(in the rows, 128 means zero)
Which row each row swaps with, under one turn or mirror:
The rows were stretched afterwards, more along some directions than others.
K579: [128 107 119 130 112 134 135 117 138 116 146 123 139 134 130 114 145]
K417: [109 185 121 126 135 118 145 119 127 141 152  96 100 140 114 155 157]
K169: [115 151 135 129 123 145 146 142 110 132 120 108 106 128 139 162 129]
K502: [125 127 143 125 140 143 173 137 116 124 144 112 118 131 177 146 159]
K269: [121 116 121 130 113 105 154 107 143 120 156 118 136 129 139 129 171]
K997: [119 123 118 164 118 118 164 117 139 121 159 122 114 131 141 127 150]
K794: [126 113 155 138 127 150 162 115 125 126 150 110 108 136 154 145 154]
K466: [128 112 122 139 114 113 159 115 141 124 159 105 136 140 146 117 175]
K226: [119 191 114 120 137 115 141 123 127 133 157  97  98 135 113 153 142]
K403: [127 115 161 129 119 156 150 120 130 125 145 106 115 143 151 144 170]
K935: [121 108 119 131 116  94 156 119 142 120 157 112 140 129 146 115 163]
K961: [130 122 162 123 126 158 146 119 122 129 145 106 109 137 156 152 163]
K573: [111 185 123 134 142 115 159 125 114 134 163  86  99 144 131 156 161]
K670: [106 181 123 132 139 132 140 119 121 135 161 107 107 139 123 149 150]
K946: [111 175 124 109 135 123 136 114 121 137 163  92 119 148 125 148 180]
K683: [115 173 121 113 132 108 134 123 127 134 151  89 124 136 129 137 156]
K518: [129 118 147 127 136 144 158 129 124 127 152 116 107 131 159 148 146]
K569: [113 179 124 110 130 121 128 112 126 133 146  99 121 134 114 151 160]
K255: [122 184 127 133 126 139 145 129 117 141 152  90  99 146 106 154 154]
K98: [126 120 150 146 114 136 163 111 139 127 145 111 103 122 144 140 157]
K100: [114 176 119 109 131 108 140 129 124 128 150  92 113 132 134 142 154]
K539: [129 118 119 148 115 107 163 112 145 124 160 115 120 137 137 127 153]
K655: [135 109 119 137 114 110 143 116 142 112 150 114 134 129 141 114 140]
K728: [111 146 143 126 129 162 137 148 108 131 123 111 110 140 128 160 129]
K646: [114 118 158 122 140 148 159 136 114 133 150 117 113 143 149 154 169]
K811: [110 168 126 104 143 137 133 113 127 130 162 101 118 138 138 140 172]
K401: [129 120 156 123 119 180 134 126 113 134 133 103 132 160 118 137 145]
K715: [127 113 124 136 114 119 149 119 140 117 161 106 144 149 133 115 162]
K587: [124 119 116 137 126 114 163 107 147 121 170 120 126 137 136 118 151]
K59: [115 135 132 103 135 144 132 148  98 124 122 109 144 131 139 150 135]
K517: [136 116 120 140 111 117 143 119 134 118 150 119 132 139 127 122 147]
K872: [126 123 127 154 108 117 159 124 134 121 157 122 112 142 123 135 143]
K308: [128 147 135 142 124 155 148 155 107 130 118  95 109 138 142 150 122]
K523: [107 187 116 132 132 119 153 116 140 138 156  97  92 138 117 147 159]
K238: [136 137 137 137 119 157 134 147 110 133 121  91 125 152 133 148 125]
K330: [ 97 174 120 102 133 111 135 120 126 134 156  96 116 132 130 148 174]
K199: [142 123 130 135 131 130 159 119 126 121 174 117 127 140 139 127 146]
K242: [104 172 122 109 143 113 144 133 119 128 156 102 126 139 129 143 168]
K130: [124 125 119 141 113 109 161 110 147 125 168 110 111 139 122 130 162]
K380: [125 127 135 116 121 151 130 144 100 127 115 108 133 131 135 153 128]
K283: [127 104 123 128 113 106 153 114 139 115 162 108 136 137 142 112 160]
K754: [123 147 136 130 121 157 132 141 113 138 122  95 106 142 118 155 129]
K862: [120 140 155 123 138 155 171 117 121 132 166 113 101 138 158 154 166]
K650: [135 135 135 146 118 158 152 135 113 126 125 105 112 136 127 143 118]
K69: [120 110 150 140 133 153 165 130 123 122 148 109 110 140 163 146 154]
K980: [120 168 127 104 139 131 126 123 118 133 153 104 135 144 119 136 153]
K936: [115 157 125 107 135 129 142 132 109 131 137 105 132 118 143 151 132]
K76: [121 107 160 121 139 161 159 128 116 128 162 116 122 147 157 139 160]

K466 is swapped with K980
K308 is swapped with K76
K997 is swapped with K670
K579 is swapped with K811

